-0.23 +1.53 -0.19 +0.08
+0.28 +8.97 +0.24 +0.05
-0.15 +1.19 +0.05 +0.24
+0.25 +7.97 +0.19 +0.11
+0.28 -1.15 +0.05 -0.32
->
+8.97 +0.24
+1.19 +0.05

+0.67 -2.62 +1.56
+1.09 +0.96 +0.04
+2.25 -1.16 +2.04
+6.40 -7.37 +4.44
->
+0.96 +0.04
-1.16 +2.04

-0.15 -1.37 +0.01 +2.08 +3.75
-6.75 -3.54 +1.62 +4.86 -4.51
-1.85 -1.13 +3.49 -0.54 -4.36
->
-3.54 +1.62
-1.13 +3.49

+8.93 -0.22 -1.06 -1.13
-8.69 +1.90 -4.35 +3.71
-5.84 -7.63 -2.91 -6.01
-1.85 -8.05 -3.32 -6.86
->
+1.90 -4.35
-7.63 -2.91

+0.70 +6.12 +6.46 +2.90
+2.56 +2.55 +4.54 +0.38
+2.45 +1.71 +8.43 +3.83
->
+2.55 +4.54
+1.71 +8.43

-5.75 -3.54 +8.25 -5.92 -1.06
-0.56 -1.65 +4.49 -2.39 -0.60
+4.37 -0.85 +1.59 +0.27 -0.87
->
-1.65 +4.49
-0.85 +1.59

+0.48 -2.26 +1.55 -2.47 -0.84
-2.33 -6.06 -0.17 +4.27 +0.86
+1.57 -0.08 -1.43 -4.44 +2.03
-1.43 +1.97 -6.63 -6.61 +3.68
->
-6.06 -0.17
-0.08 -1.43

-2.18 -5.53 +8.89
-0.32 -0.66 -9.01
-1.77 -9.13 +1.22
->
-0.66 -9.01
-9.13 +1.22

-3.38 -0.66 -5.18
-1.33 -0.79 -5.62
+0.46 +0.07 +7.06
+1.65 +1.82 +5.15
-1.23 -1.56 -1.63
->
-0.79 -5.62
+0.07 +7.06
---
-1.33 +3.37 +1.79 +2.00 -6.21 -0.24 +2.27 +0.74
-1.47 +5.51 +5.26 +0.37 +4.66 +3.07 +2.57 -2.59
+1.70 -4.13 -2.17 +5.22 +3.18 +0.89 +4.45 +1.77
+3.29 +4.23 +1.07 -4.55 +2.39 +5.55 +4.88 -3.43
+5.15 -0.79 -2.89 -1.57 -2.39 +4.44 +5.34 +0.21
-2.24 -5.13 +1.04 -4.09 -5.02 -3.82 +2.16 -1.57
+4.21 +2.36 -6.58 +3.08 +2.79 +1.47 -5.60 -2.60
+2.35 +6.23 +4.46 -3.93 +1.04 +3.64 +0.78 -4.98
->
+2.35 +6.23 +4.46 -3.93 +1.04 +3.64 +0.78 -4.98
-1.47 +5.51 +5.26 +0.37 +4.66 +3.07 +2.57 -2.59
+3.29 +4.23 +1.07 -4.55 +2.39 +5.55 +4.88 -3.43
-1.33 +3.37 +1.79 +2.00 -6.21 -0.24 +2.27 +0.74
+4.21 +2.36 -6.58 +3.08 +2.79 +1.47 -5.60 -2.60
+5.15 -0.79 -2.89 -1.57 -2.39 +4.44 +5.34 +0.21
+1.70 -4.13 -2.17 +5.22 +3.18 +0.89 +4.45 +1.77
-2.24 -5.13 +1.04 -4.09 -5.02 -3.82 +2.16 -1.57

-2.05 +2.88 -1.14 -1.59 +2.56 +1.22 +0.10 +1.46 +0.72 +1.13 -6.54
-0.39 -1.20 -0.46 +0.64 -0.99 -0.73 -1.32 +2.27 -0.16 -0.24 +0.70
+0.34 -1.03 -0.02 +1.47 -0.87 -1.06 -0.64 +1.53 -0.26 -0.83 +0.86
-0.71 -0.06 +0.14 +1.33 +0.82 +0.37 +2.18 -2.47 +1.24 +1.54 -0.32
-0.43 -2.01 -0.41 -0.16 -1.07 -0.86 -1.86 +2.39 +0.07 +0.87 +0.68
-1.92 +0.47 -1.58 +0.59 +0.61 +0.94 +0.53 +0.88 +0.93 +1.31 -2.14
->
-2.05 +2.88 -1.14 -1.59 +2.56 +1.22 +0.10 +1.46 +0.72 +1.13 -6.54
-1.92 +0.47 -1.58 +0.59 +0.61 +0.94 +0.53 +0.88 +0.93 +1.31 -2.14
-0.71 -0.06 +0.14 +1.33 +0.82 +0.37 +2.18 -2.47 +1.24 +1.54 -0.32
+0.34 -1.03 -0.02 +1.47 -0.87 -1.06 -0.64 +1.53 -0.26 -0.83 +0.86
-0.39 -1.20 -0.46 +0.64 -0.99 -0.73 -1.32 +2.27 -0.16 -0.24 +0.70
-0.43 -2.01 -0.41 -0.16 -1.07 -0.86 -1.86 +2.39 +0.07 +0.87 +0.68

+8.79 +3.12
+4.35 +6.38
+6.55 +4.63
+8.16 +3.46
+1.09 -8.82
-0.31 -9.00
-1.30 +8.14
-0.35 +8.27
->
-0.35 +8.27
-1.30 +8.14
+4.35 +6.38
+6.55 +4.63
+8.16 +3.46
+8.79 +3.12
+1.09 -8.82
-0.31 -9.00

+4.41 +1.61 -2.57 -8.14 +2.69 -0.11
-2.64 -3.60 -2.21 +4.88 +0.40 -0.19
+1.77 +0.03 -4.57 -2.60 +1.37 -1.84
-2.27 -4.12 -3.98 +4.42 +1.02 -0.62
+3.68 +2.73 -6.83 -5.10 +0.73 -4.28
-3.90 -2.68 -4.81 +8.64 -1.83 -3.46
+1.58 +0.56 -4.26 -2.08 +0.77 -2.19
-2.01 -3.92 +3.56 +1.95 +1.72 +4.33
+3.16 +2.15 -8.11 -3.85 +0.58 -4.98
+1.49 -1.47 +3.94 -4.71 +3.04 +4.78
-2.76 -4.84 +0.87 +3.98 +1.52 +2.76
->
+3.68 +2.73 -6.83 -5.10 +0.73 -4.28
+3.16 +2.15 -8.11 -3.85 +0.58 -4.98
+4.41 +1.61 -2.57 -8.14 +2.69 -0.11
+1.58 +0.56 -4.26 -2.08 +0.77 -2.19
+1.77 +0.03 -4.57 -2.60 +1.37 -1.84
+1.49 -1.47 +3.94 -4.71 +3.04 +4.78
-3.90 -2.68 -4.81 +8.64 -1.83 -3.46
-2.64 -3.60 -2.21 +4.88 +0.40 -0.19
-2.01 -3.92 +3.56 +1.95 +1.72 +4.33
-2.27 -4.12 -3.98 +4.42 +1.02 -0.62
-2.76 -4.84 +0.87 +3.98 +1.52 +2.76

+2.81 -4.04 +1.48 +0.00 -6.37 -2.43 -0.11 +0.00 +0.00 -1.11
+0.08 +0.00 +0.00 +0.00 +4.36 +0.98 +4.48 -1.12 -3.56 -0.96
+1.15 +0.38 +1.18 +0.87 +0.00 +1.60 +0.00 +3.09 +0.00 -1.73
-0.14 +0.14 +1.70 +4.47 +0.00 +0.64 +5.02 -1.72 -4.39 -1.36
+0.00 -2.50 +0.23 +2.53 -2.91 +2.22 -0.13 -1.04 +1.30 -2.10
+0.00 +3.26 +3.27 +0.73 +5.80 +2.76 +0.00 +1.40 -1.02 -2.88
+0.31 -1.06 -0.40 -0.33 -1.66 -0.93 +0.00 +1.18 -1.09 +0.00
+1.55 +4.40 +0.10 +0.00 -1.18 +1.50 +2.78 +0.00 +1.61 -1.36
+1.41 +1.40 -2.10 -5.74 +2.10 +0.00 +3.55 +2.02 -6.86 +5.27
->
+1.55 +4.40 +0.10 +0.00 -1.18 +1.50 +2.78 +0.00 +1.61 -1.36
+0.00 +3.26 +3.27 +0.73 +5.80 +2.76 +0.00 +1.40 -1.02 -2.88
+1.41 +1.40 -2.10 -5.74 +2.10 +0.00 +3.55 +2.02 -6.86 +5.27
+1.15 +0.38 +1.18 +0.87 +0.00 +1.60 +0.00 +3.09 +0.00 -1.73
-0.14 +0.14 +1.70 +4.47 +0.00 +0.64 +5.02 -1.72 -4.39 -1.36
+0.08 +0.00 +0.00 +0.00 +4.36 +0.98 +4.48 -1.12 -3.56 -0.96
+0.31 -1.06 -0.40 -0.33 -1.66 -0.93 +0.00 +1.18 -1.09 +0.00
+0.00 -2.50 +0.23 +2.53 -2.91 +2.22 -0.13 -1.04 +1.30 -2.10
+2.81 -4.04 +1.48 +0.00 -6.37 -2.43 -0.11 +0.00 +0.00 -1.11

+1.94 -0.54 +0.85 -2.98 -0.02 +1.34
+0.41 +0.94 -0.30 +1.14 +0.13 +0.12
-5.84 +6.69 -0.35 -1.55 +0.02 -2.28
-4.36 +5.23 -0.79 +0.49 -0.50 -2.46
->
-5.84 +6.69 -0.35 -1.55 +0.02 -2.28
-4.36 +5.23 -0.79 +0.49 -0.50 -2.46
+0.41 +0.94 -0.30 +1.14 +0.13 +0.12
+1.94 -0.54 +0.85 -2.98 -0.02 +1.34

-0.44 -3.60 -0.09 +0.08 +0.98 -2.51
+0.89 +0.27 -0.64 -0.73 +0.19 +0.14
-3.08 -3.27 +2.94 -4.76 +2.04 +1.47
+0.83 -1.20 -1.02 +1.30 -0.53 +1.34
-1.34 -0.07 +3.02 -1.15 -0.51 +0.01
+5.81 -2.86 -3.78 +7.39 +3.96 +1.32
-4.05 -1.59 +1.67 -3.68 +0.28 -0.79
+2.79 +8.20 -0.61 +6.53 +1.05 +3.19
->
+2.79 +8.20 -0.61 +6.53 +1.05 +3.19
+0.89 +0.27 -0.64 -0.73 +0.19 +0.14
-1.34 -0.07 +3.02 -1.15 -0.51 +0.01
+0.83 -1.20 -1.02 +1.30 -0.53 +1.34
-4.05 -1.59 +1.67 -3.68 +0.28 -0.79
+5.81 -2.86 -3.78 +7.39 +3.96 +1.32
-3.08 -3.27 +2.94 -4.76 +2.04 +1.47
-0.44 -3.60 -0.09 +0.08 +0.98 -2.51

+0.63 -6.60
+0.63 -4.78
-0.12 +0.18
+0.55 -5.70
-0.53 +5.42
-0.37 +2.87
->
-0.53 +5.42
-0.37 +2.87
-0.12 +0.18
+0.63 -4.78
+0.55 -5.70
+0.63 -6.60
